rotation ticks, each row followed by its count of ticks:
The counts run from 0 to 840.
[ -6  15 -17 -31   2  33   2 -23  14  13  13 -11  26  -7  -3 -18   7  22
   7   9 -27 -27  17  -5  -8 -33  40  40  24  16   0  16  13  17  14 -23
  -8  26  -2  34 -12   6   5 -34  12  27  11 -29  -6  21] -> 92
[ 19   6  -8 -37 -15  27 -11   1  53   8  -5   7  12 -15   6 -52   6  15
  17 -26  -2 -13  18  26   9 -16  15  -2  -4  26   3  31 -13   9  25 -32
 -17   6  19 -10  18  14  11 -11 -31  21  27  -9  -1   2] -> 760
[-26  15   2 -20  25  26   8 -33  18  19  10 -11  14 -11   6 -17  12  39
   3  -6 -31 -11  21  -7  -1 -22  28  21 -10 -10 -19  12  13  17 -10  -8
 -25  39  37  45  -5   2   5 -20  10  21   1   4  -6  17] -> 29
[ -8  10   4 -18  11  40  -7 -21  46   4 -23   7   9 -33  13 -46   2  25
  13 -30   4   7  14  15  12 -10  38 -14 -19   9 -18  25  -6  13  -3 -17
 -17   6  36   6   3   7   2 -22 -34   5   1  30 -14  14] -> 823
[-18   7  -7 -24  17  33   3 -22  32   6  21  29  23   1   9 -62  14  13
   6 -13 -11 -15  -7   6 -20 -19  26  22  -4  28   2  29   2 -11  21 -21
   7  21   0   9   0 -13 -12 -16  -3   1  21  11  40 -12] -> 281
[ 17  14 -10 -54  -2  22 -20   1  33  24   6  -7  -5 -17   3 -38   5 -18
  30 -27  -3 -10  13  -1   6 -34  12  25 -11   6 -10  24  -2  28  15 -39
  -6  35  22   0   4  15  20  -6 -15  19  33  -9  -3   1] -> 6
[-14  32 -14 -29  40  16  -3 -25  10  12  23 -10   6  13   1 -33   3 -12
  21 -16 -16 -22  -6  -1   0 -15  46  30  17  22   9  19  -3  23  19 -30
  -3  30   7   9  11 -15   5  -7  -4  10  34 -16  35  14] -> 806
[-22  26 -18 -16   9  32  11 -30  28  11 -13  -1  -1   2  20 -33  -4  17
  -2 -20 -11 -12  39  32  41 -18  27   8   9   9   1  20   1  23  12 -19
 -29   4  32  18  33  -3  16   6 -26   4   6  -6 -14  19] -> 185
[  1   9 -23 -23  16  38 -21 -23  41   8   2  -5  20 -27  14 -41  -1  10
  12  -5  -3   0   9  -2  16  22  55 -12  15  20 -11  15  -4  14  25 -22
  -3   9   3  14  -4 -13  -2 -49 -27  -4  14  21  -4  -9] -> 336
[-11  10  -9 -36   5  29 -16  -6  30  27   8 -24  13 -18  10 -42  25  31
   6  -5 -25 -20  -2   6 -13 -45  22 -17 -11  19 -16  18  -2 -19  19  -8
 -15  24  26   6  -8  -9  14 -16  30  25   1 -19  16  26] -> 436
[-20  17   8 -26   4   9  -1 -17  15   7   4   1  19  16   5 -44  34   0
   6 -27  -4 -15 -15   0 -19 -24  31  50 -16  11 -15  32   6  30  17 -29
  -6  35  17  19 -18  28  -8 -14 -17  -2  13   1  21   3] -> 484
[  2  13  -1 -17  26  26   4 -22  24  -2  10   6  37  -9   5 -26   9  23
 -10 -28 -20 -16  -6   3 -15 -21  43  43  -4  27  -6  26  -4  24   1 -28
  -7  13  20  19 -10  13 -22 -35 -19  14   1   2   4  35] -> 770
[ 18  19 -24 -43  18  30 -23 -16  28  48  14 -20 -10 -18   0 -33  -7 -14
   5 -23 -13  16  13  -7   5  -5  22   8   9  10  -6   4 -14  31  12 -44
   3  29  20  17   7  -1   0 -31 -11  16  15   8   3   4] -> 172
[  7  16 -13 -29  15  31   5 -12  32  -7   0   9  24 -12   9 -22  -7   8
  18 -17 -18 -27  22  17  20 -23  48  30  13  27   9  27  -8  33   9 -29
 -14  -4  12  -2  20   2   9 -12 -29  15  24 -13 -13  26] -> 413
[-27  27  -1  -9  40  15  -2 -37   6   6  -4 -20  18   7   3 -24  18  12
   6 -15 -14 -15 -11   0  -7 -13  64  30   4  14 -10  16   0  37   3 -17
 -17  27  17  31 -11  12  -7 -28 -15   4  -3   0  11  28] -> 256
[-35  20  -2 -15  14  24 -18 -29  32  21   3  -1  -5  15  13 -58  26   9
  21 -11   9  14  -9   4 -11   8  30 -20  -9  10 -12  21  11  -4  21 -17
  -3  50   9  20  -1 -10   6 -14  -9  -7  28  14  27 -24] -> 395
[ -3  16 -31 -34  34  39   4 -15  25  34  28   2   7  -4  20 -39   1 -19
 -24 -22 -31  -7   8  -5   7 -17  26  38   1  21 -10   9  -5  26  21 -37
   7  14   7  15   9 -20 -12 -21   4 -11   6   8  13   7] -> 572
[-42  31 -23 -20  19  35   8 -30   9  19  -3 -18   7  12  21 -23  15   4
 -14   2 -24 -20  15  10  26 -32  43  15  17  12 -13   9  17  16  24  -8
 -12  17  10  27   7 -13  15  -6  16 -15  -5 -22  -4  21] -> 381
[-29  27  -9 -17   7  29  -3 -21  14  -6 -11  -4  27   5  15 -21  21   5
  23  14  -6 -21  -1   3  13 -22  72  25  15  25  -5  22  29  24  25 -13
 -10  21 -12  16  -9  -2  17 -26  -6 -16  15 -18  -8   9] -> 614
[  6  16 -10 -26  13  27 -22 -22  38  24  17 -11   5  -2  -6 -37   3  12
  10 -15  -5  14  -5  -4 -27   9  33   6  18  22  -4  19   3   9  16 -34
  16  48   4  24  -3  -2  -6 -45  -6  20  35   2  15  -1] -> 168
[-33  29  -6 -22  -4  31   6 -25  17  22   2  11   9   5  23 -58  23  21
  24  19 -15 -21  25  14  21 -30   8   9  -9  14   0  21   6   9  14 -13
 -39  13   5  33  15   8  16  -1  -7  -6   2  -4   8 -24] -> 673
[ -8  25  -9 -16  -8  28 -14 -17  32  18 -15  -2  -1   9   4 -56   8  21
   4 -17  -4   1  -7  44 -21 -33  21  -6  13  48  13  26 -10   2  22 -28
  -9  14   5  10  15   7   1 -11  -4  17  16 -22  13  29] -> 243
[-13  24 -20 -27  35  39   6 -25  14  28  18  12   1  -1  14 -30  -3 -17
 -16 -20 -27  -2  -1  -1  -8 -30  41  40   8  19  -2   9   5  20  13 -35
  12  22   2  16   8 -21  -9 -20  12  -8   6   5  10  18] -> 574
[-11  21   5 -27  11  30  -3 -15  31  -5 -20   6   3 -21  12 -17  -4  18
  43 -19  -2  -6  25  10  17 -26  50   2  -8   2  -7  23  15  21  -6 -16
 -14  33  33   4  11  -6  33  -6 -18  17  29   2 -27  21] -> 67
[  7  25 -14 -31   0  34 -12  -6  48  22 -15 -16  -5 -19  18 -18   1   8
  -3 -26 -10  17  27  21  25 -15  29  -1   0  15 -22  12  13  30   9 -27
 -10  20  24   4  16   3  20 -21 -17   3  17  -3 -43  24] -> 300
[-35  31   4 -19   9  23 -12 -25  28  34   4   4  -9  13  23 -55  26   9
  21  -1  -1  19   2   5   5  -2  18  -9 -23   9 -14  13  17  13  12 -16
 -15  46   5  26  10  -2  13 -11  -9 -18  22  19  13 -32] -> 393
[-15  18  -8 -28 -12  24   2  -9  43  29  23   6  12  20  15 -43  27  14
  -3   5 -18   3  18   8   3  -7   0  23  -1  17 -13  21  26   6  24 -24
 -11  46  -3  29  13   8   7 -17  -3  -2  38  -6   2 -34] -> 161
[-21  18   9 -24  19   9 -11 -16  25  21   8 -29   9  16   4 -33  38  22
  -1 -29 -13  -1 -15   3 -24 -27  21  14 -17   8 -26  25   7  10  11 -15
 -12  53  41  19 -10  14   1 -10  10  17  22 -11  20  21] -> 716
[-36  20  -8 -34   0  22  -2 -26  17  31   4 -28  -6  10  10 -27  24  12
   4  -6 -21 -10  24  -2  14 -23  13  10   2 -15 -29  14  26   8  16  -7
 -22  51  36  37  -4  -3  23   0  12   7  12 -16   0  -1] -> 33
[ -4  14  10 -20  -7  20  -8  -1  51  -5  -1  -5  16  11   8 -32  24  30
  14 -27  -2  -1   1  28 -13 -18  26   5  -9  27 -10  39  20   1  19 -18
  -6  42  20  -6  12   7  14  -9 -14  20  48 -20  -1  19] -> 359
[-29  25 -13 -21  32  40 -11 -33  20  35   4   9 -16   0  15 -63   7   3
   7 -26  -9   7  -5  11  -9 -19  23 -14 -14  11  -4   9  -8  -4   7 -21
   3  28  24  16   9 -26   2  -3   7  -3   2  21  35   0] -> 113
[-11  16  -9 -35  18  16  -2 -24  29  39  30 -15  -6  11   2 -35   3   4
  14 -15 -20  -5  22  -3   7  -7   3  19   8  -5   1  12   3  16  10 -32
 -10  49  27  26  21  -5  14  -2  -3  30  41  -8  22 -13] -> 518
[-23  31 -13 -13  22  32 -15 -14  33  13   1 -19   7   3  22 -18  13  18
   4  -2 -13  16   2   7   8   4  56 -16  14  28 -20  10  30  10  22  -5
  -2  35   0  14   8 -20  16 -36   6 -13  26  -6 -14   8] -> 102
[ -7  11 -25 -28  30  37   5 -37  17  15  19   6  11 -10   4 -37 -16  -6
   5 -18 -17 -19  21  -7  21   5  39  31  25   3   7  15 -10  28  14 -34
  -5  11  20  23  10 -10  -8 -21 -33  11  10   9  14  -2] -> 56
[ -9  -3 -15 -31   5  46  -9 -28  23  12 -12  -2  11 -40   6 -33   4  23
   5 -15 -10 -16  14  -9   0 -27  46   5  -5  -4 -26  17   0   5   4 -13
  -5   8  37  25 -27  -3   0 -32   0  14 -21  18  -9  19] -> 144
